Each row is where one point has got to under a steady rotation. How many steps took it there?
The counts run from 0 to 338.
122	113	94	133	100	67	120	99	121	102	93	136	117	83	99	132	89	93	96	93	112	126	75	85	95	107	106	83	88	108	136	111	100	93	118	80	97	120	66	53	110	88	87	60	97	115	109	85	90 -> 78
125	87	85	95	100	89	58	116	102	115	96	143	85	96	82	106	128	61	92	57	69	115	100	101	116	79	122	95	93	110	96	94	64	96	124	134	88	128	118	92	96	94	134	97	116	97	76	116	118 -> 335
104	113	137	117	126	83	93	76	98	130	95	96	106	78	102	110	99	75	120	71	87	144	90	94	98	81	108	110	86	111	100	129	99	68	128	120	90	107	84	103	82	69	110	87	63	129	96	89	129 -> 71
117	125	107	97	102	85	100	98	106	96	109	107	112	97	115	94	41	90	90	64	74	127	86	98	81	103	122	88	102	108	77	113	98	56	113	95	88	131	112	80	127	82	103	88	74	80	125	98	117 -> 171
87	125	113	105	121	57	92	105	114	121	76	90	92	115	118	114	94	47	88	90	94	150	83	120	88	83	129	106	66	104	104	113	108	90	108	116	101	107	116	91	124	65	102	100	83	102	104	100	95 -> 87
107	107	99	121	101	99	82	97	73	118	86	109	120	90	114	88	92	91	91	73	80	117	55	95	88	62	109	79	144	113	98	101	85	56	138	126	76	89	121	91	102	89	116	82	101	128	103	87	102 -> 307
100	132	99	92	105	89	95	124	119	95	137	117	100	94	87	115	72	85	94	61	101	139	73	85	78	109	120	85	103	119	119	95	87	74	123	123	73	140	95	63	116	90	115	78	67	94	125	92	97 -> 39
94	114	123	105	135	81	108	72	97	129	103	106	93	86	102	125	128	92	142	105	112	124	95	121	83	73	132	91	66	114	115	109	87	108	128	141	84	119	118	82	77	87	98	93	119	89	107	93	134 -> 242
98	107	83	111	100	87	87	113	82	116	106	123	95	119	96	93	135	64	77	81	89	101	71	127	90	68	121	84	123	117	104	90	74	96	130	150	70	104	132	85	124	90	120	91	124	93	104	102	103 -> 7
142	93	86	126	102	100	93	115	98	107	85	103	83	77	124	117	38	92	75	101	88	106	93	88	84	106	103	87	99	69	83	115	97	82	96	92	56	131	127	65	97	88	110	86	97	108	114	79	101 -> 316
91	117	112	116	108	83	103	106	86	123	87	93	88	115	116	84	95	58	67	101	97	131	63	114	77	80	119	77	126	102	92	103	89	79	114	138	68	87	130	96	121	77	119	95	96	111	110	79	99 -> 139
101	120	87	107	113	95	98	85	104	110	118	96	108	78	118	115	69	113	115	68	103	143	71	79	70	92	130	86	100	120	101	109	105	70	136	102	103	138	107	71	101	85	104	65	77	88	133	85	106 -> 41
130	114	88	134	106	63	133	89	82	109	128	126	105	93	79	102	102	71	94	96	99	78	96	119	78	108	123	89	104	100	100	121	90	106	123	110	70	120	101	73	109	86	110	85	111	58	118	91	143 -> 326
121	117	134	100	118	96	92	119	92	103	107	152	113	100	111	122	82	124	112	117	98	113	76	125	100	81	90	87	109	116	130	109	65	85	112	129	65	112	105	70	85	95	71	108	119	115	121	98	110 -> 106
124	104	104	119	108	76	104	107	66	120	123	128	87	111	87	90	104	57	93	87	74	90	107	125	94	75	111	115	111	96	84	129	78	88	121	137	66	120	118	100	107	90	103	114	91	83	99	117	143 -> 21
108	114	104	124	113	93	110	81	66	122	102	134	113	91	121	112	91	124	138	104	111	131	79	92	96	68	105	107	88	98	98	127	99	84	150	107	115	127	121	73	76	92	73	78	108	95	123	103	125 -> 226
100	108	142	105	114	93	87	96	91	133	67	106	74	108	119	98	90	62	79	102	89	148	87	106	91	85	99	83	98	89	81	114	92	75	106	124	74	86	119	101	84	83	116	100	79	138	94	86	117 -> 269
111	93	86	124	106	111	85	88	102	118	77	94	94	70	91	111	104	86	89	73	98	111	77	72	79	93	130	61	107	108	106	90	92	92	119	110	71	109	111	68	85	92	143	52	115	112	102	67	99 -> 162
91	152	112	101	103	102	118	105	99	102	112	145	95	119	106	111	88	106	99	117	129	155	77	100	74	104	105	69	102	103	116	95	89	88	128	111	94	111	96	54	101	101	87	74	96	110	133	93	93 -> 92
102	101	83	130	118	89	103	102	83	131	107	115	86	107	103	113	135	74	118	103	109	114	81	118	92	62	117	118	88	98	111	117	94	116	148	140	89	117	137	87	89	98	92	87	119	91	111	110	109 -> 59
119	124	117	82	116	86	104	117	114	93	119	135	102	104	99	113	86	102	87	100	95	104	81	132	86	103	124	73	96	124	119	86	64	88	88	127	53	118	110	62	120	90	100	101	129	86	127	102	116 -> 289
125	87	95	107	122	104	68	112	90	125	103	96	100	78	134	116	59	106	105	73	84	117	84	95	88	67	112	119	89	94	90	117	90	67	122	122	73	133	146	90	88	92	98	95	84	104	115	106	118 -> 187
116	137	128	117	105	86	138	103	84	102	121	141	109	107	95	100	87	89	93	122	113	106	78	121	80	104	93	70	130	104	120	114	82	86	114	114	59	97	81	70	102	92	84	92	99	111	122	91	112 -> 275
104	108	79	152	107	78	126	96	90	121	114	85	90	91	88	111	103	49	91	88	111	114	81	92	66	102	112	106	106	84	106	129	110	95	125	119	72	118	99	76	105	81	112	75	70	103	118	73	100 -> 193
101	109	79	110	91	98	95	79	76	119	109	144	83	109	75	96	138	73	111	80	107	127	95	85	98	85	123	82	88	98	95	105	88	100	154	126	114	120	104	75	83	99	130	68	110	87	95	103	123 -> 45
130	90	111	110	108	92	76	83	106	116	86	114	106	66	97	113	72	79	108	54	70	126	102	71	109	86	105	108	82	102	89	124	94	67	128	96	97	120	88	91	81	87	114	81	73	118	93	96	128 -> 201
103	116	111	136	103	73	130	86	115	112	86	116	82	96	88	104	110	55	87	108	114	137	94	99	89	121	115	72	72	87	112	113	113	99	117	92	94	102	70	68	100	70	113	78	89	118	96	79	102 -> 246
98	118	114	103	116	101	96	83	109	109	86	94	106	74	108	107	77	114	94	80	105	127	61	91	66	97	129	50	110	127	103	89	88	71	114	113	75	108	104	72	100	84	122	64	108	105	121	70	106 -> 292
105	124	148	96	116	92	95	79	93	114	93	121	110	96	87	83	114	89	100	78	91	138	77	106	93	84	114	56	111	132	105	89	74	68	120	121	81	91	84	89	95	82	120	80	103	120	94	78	119 -> 123
108	108	121	126	126	56	109	74	97	123	105	107	113	88	100	110	117	62	129	88	88	109	95	118	99	83	126	127	76	117	107	138	98	96	130	126	96	116	96	100	102	69	88	99	89	89	104	100	136 -> 73
102	137	111	108	96	82	113	121	95	104	127	139	99	130	95	105	80	72	95	94	111	151	76	102	84	102	94	103	111	95	107	117	91	76	122	121	89	114	94	76	116	92	90	94	61	113	127	110	102 -> 222
107	107	94	129	113	84	87	86	70	129	74	92	118	91	115	91	102	87	93	79	78	110	53	102	87	63	113	85	134	113	87	109	92	68	136	119	76	92	132	98	109	81	109	75	110	118	102	88	99 -> 308
102	142	111	112	97	89	118	113	94	102	125	132	110	119	112	106	70	86	101	92	110	152	72	96	81	101	96	105	107	97	109	122	99	65	135	107	94	111	96	67	112	85	84	82	56	116	130	101	95 -> 223
